A single turn carries every row of the set below to another of its rows. Some are shown first; where does it send the rows asked next?
dima: [ 19  10  12 -29 -19  -8 -13 -15   7   7   4  -5   9  10   3  -6  -2   6
  -4  13  -9]
Mazu: [ 13  12   7   7  -5   6 -28 -17 -23   9   5   0  24  -1  -4  12 -10 -10
   5  12 -16]
popi: [ 18   7   9  -2 -13  -4 -21 -25 -21  20   4  -8  30  -3  -5  13   2  -6
   2   9 -13]
zape: [  7  15  11 -25 -12 -16 -16 -23  11  12  -2  -8   6   3   8  -4 -11   9
   2  -6 -12]
tono: [-10  -4  10   3  -2   1 -26 -13   8  12  20 -15   9  -1  -7  13   5  -6
 -19 -10  -7]
norid: [-11 -18   9 -15 -10  -7  -3 -23   8  -1 -18 -23   7   7  -3   5 -14 -11
  -3   7  18]
Naz: [ -3   4  -5  17  -4  -7 -19 -20  -6  12 -13 -33  17   2   8  22 -10  10
  18   8   6]
laba: [  6  10   3   2  -9   1 -28 -20 -22  13   3  -7  30  -8  -8  20   0  -8
  -5   9 -18]
fogeg: [  5  16  10 -30 -25 -18 -11 -11  12   3  -2  -9  10   3   1   5  -2   4
  -9   0  -4]
Buv: [ -8  -9 -13   2   4   8 -38 -24   2  -2 -11 -17  11  14  -6   2  -9 -18
   5  -6  -3]
legu: [ -9   4   0  14   3  -2 -28  -9   1   3 -12 -15  12   7   6  19  -7  10
   9  14  27]
vepu: [ -6  -5 -12   3  -7  12 -24  -1   2 -14  -9 -10  14  16   0   5 -11 -27
   5  -2   3]
Bip: [  3   7  -3  -2 -13   0 -31 -18  -4  -8  18 -18  -4  -3  -4  11  -7  -4
 -11   9 -22]
Zuso: [ -5   5  -8  10 -15  -5 -16  -7  -4   3 -13 -30  22   3   2  30  -1   6
   7  20  16]
dutom: [-10 -11   8 -16   3  -3  -8 -23   8  17 -11 -28  26   4   1   3 -20   1
  -4  26  13]
Fovab: [-20  -5 -18   3 -11   6 -29 -11   3  -1  -5 -22  26   4   1  17   2 -17
  -3 -10  -3]
Dede: [ -4  10  -8  -5 -11   7 -27  -8   1  -3  19 -13   3  -7   5  11  -2  -1
 -13  11 -24]
Devu: [-10  -6 -13   7   3   9 -40 -25   0  -2  -3 -19  14  13  -2   2  -9 -14
   9  -4  -3]
muzub: [  8  14   4   2 -13   8 -23  -6 -21   6   5   1  31  -4  -4  18  -2 -11
  -4  17 -12]
potoz: [-17 -15   2 -19   1   6  -8 -18  15   8 -14 -15  13   6   7  -4 -11  -3
  -2  17  17]
mavaz: [  3  -1  12   0   3  -8   4 -22  -2   7  -7 -27  24   4   4   9 -28 -12
   8  25  12]
guta: [ -8   1   5  -6   1  -3   7 -12   4  13  -6 -26  35  -3  11  14 -19  -9
   0  27  10]
Luma: [-16 -15   6 -10  -3  -1   3 -17  11   8 -16 -18  13   3  15   1 -20  -9
   6  -3   8]
durat: [-11  -8   9 -10  -2  -2   7 -10   8  15 -11 -25  30   1  13   7 -26  -6
   2  15   8]
Zuk: [  1  22   9 -28  -6 -14 -19 -19  22   6  -4 -15  13   6   7   7 -17   5
  -2  -6 -11]
zarik: [ -9   3   2  16  -7  -9 -20  -6  -1  -1 -14 -20  14   4   4  28  -7   4
   6   4  25]
Digel: [ 11  18  11 -27 -15  -8 -14  -9  12   2   1   1   5   9   6  -8 -10   6
   1   9  -2]
kezo: [  2  10  -3   2 -14   3 -20  -7  -3  -9  20 -13  -1  -4   6  11 -12  -8
  -5   4 -26]
mera: [  7  23  11 -28  -5  -9 -21 -14  21  -3  -2  -9   8  13   3   1 -19   3
   0   6  -3]
Selo: [ -1 -11  15  -9  -5  -9   2 -19   2   5 -12 -29  21   7  -2   6 -30  -9
   2  18  15]
dem: [  0  -3  16  10   5   6 -26 -13   5   6  23  -8   0   8  -5   2  -8  -9
  -6  -5  -4]
nog: [  0   8  -6  14  -3   4 -18  -7  -4   4  -9 -21  16   9  11  16 -11   8
  20  25  15]
vude: [-13   4   0  17   3  -6 -23 -12   2  10 -13 -18  16   1  13  22  -9  10
  11   0  17]
zud: [ 15   9  11 -26 -15  -9 -10 -17   7  16   4  -7  13   5  12  -5  -4   8
  -1   3 -18]
Vog: [ -8  -2 -12   8 -11  13 -26  -2   0 -16  -1 -12  16  15  -2   8  -9 -24
   6   2   6]
Zuba: [ -6   0  12   4  -6   9 -17   5   9   1  23  -4   9   5  -2  10   0 -13
 -15   0   0]
Puvok: [ 15   9   6  -6 -17   3 -16 -10 -17  16   6  -1  35  -3  -1  14   7  -7
  -2  18  -8]
mamuv: [ -5  -2   7  -7   6  -8  -6 -30   1  17  -8 -32  29  -1   0  12 -17  -4
  -2  28  11]
Vak: [  3  23  10 -29 -16 -14 -13  -8  21  -5  -4 -13  13   8   2  11 -14  -1
  -7   0  -4]
Vadat: [ 17   9  13 -26 -25 -15  -6 -14   5   7   2 -10  12   6   4   2  -2   2
  -6   1 -14]
Varen: [-19  -7 -18  -4  -7   8 -28  -8   6   0 -12 -18  23   5   0  13   1 -19
  -6  -8  -4]
lov: [ 21   9  10   1 -11   4 -17 -15 -20  15   8   1  28   2   2   7  -4  -8
   9  14 -11]

zarik -> legu
Zuso -> nog
Now these:
Bip -> Dede
Fovab -> Vog
muzub -> Mazu
Vadat -> dima
Zuk -> Vak
Buv -> Varen
durat -> Selo
Zuba -> dem
zape -> fogeg
mavaz -> mamuv
Luma -> norid
popi -> Puvok

A single turn carries every row of the set below to another of its rows. Some are shown first; where does it send the rows asked next?
fiva: [-15  21 -10  -6  -7  22   0   8   3   6 -24 -18  14   1  -7   3  10 -14
   1]
Rif: [-23  30 -10  -8  18  20 -23  22  -1 -13   4  -6  -5  -1   8  -1  -2  13
   1]
sel: [  5  19  -3  -4   2 -14 -14   6  15   7 -13  -6  16  -6   1  17  -8 -17
  -6]
begem: [ 19  13 -14  -1   3 -17 -10   3  -6  -8   5 -16  -9 -13   7   8   0 -17
  -3]
ruzim: [  9  13  -5 -11  11  17 -14   6  15   0   8  -7 -16  -2  12  11   6  10
  22]
dazog: [-11  13   2  12   1  15  -9  35   8 -12  -6   2  10  -1 -19  -3   3  -5
   0]
pez: [-15  20 -11  -9 -11  17  -1  14  -1   3 -25 -21  14  -1  -7  -4   7 -13
   1]
zafif: [  2   9  -5 -10  15  11 -17  18  20  -2  16  -9 -21  10   7  12   5  -5
   9]
rabo: [-19  23  -7  -5  12   8 -18  27  -2 -14   4  -2 -18  -4  14  -7  -4  15
   1]
Subog: [-13  21 -12  -2  -7  19  -4  14  -8   9 -19 -15  13   6 -15  -5   8 -16
  -3]
sose: [ -3  29 -14  -5 -10  18  -2  11  -4  -1 -16 -26  18   6 -15   5   7 -11
  -2]
pariz: [ 15  19 -11   3   0 -13 -18  -3  -2  -4   9 -19 -12 -10   5   2   9 -22
  -2]
bipa: [  8  26 -15  -3  -5  -9  -5   1   6   2  -8   6  14 -15   1  17   0  -5
 -14]
vuv: [-22  22  -2  -7  21  12 -18  28   2  -7   0  -8 -17  -8  14  -1   5  10
   8]
Refu: [ -7  19   7   3  -2  25 -12  22   5  -3   3  -2   5 -10 -24  -7  13   1
  -8]
togom: [ 21  16 -14   6   5 -11 -15  -3  -2  -5  13 -16 -10  -9   0   1   6 -20
   0]
podol: [ 13  23  -7   1   6 -10 -19  -4  -3 -19  11 -19 -12 -14   6  14   4 -16
  -1]
feled: [-19  24  -4  -3  15   6 -16  29   1 -14   2  -3 -13  -6  11  -2  -4  19
  -1]

rabo -> pez
Subog -> begem
Now these:
sose -> podol
sel -> zafif
bipa -> ruzim
fiva -> togom

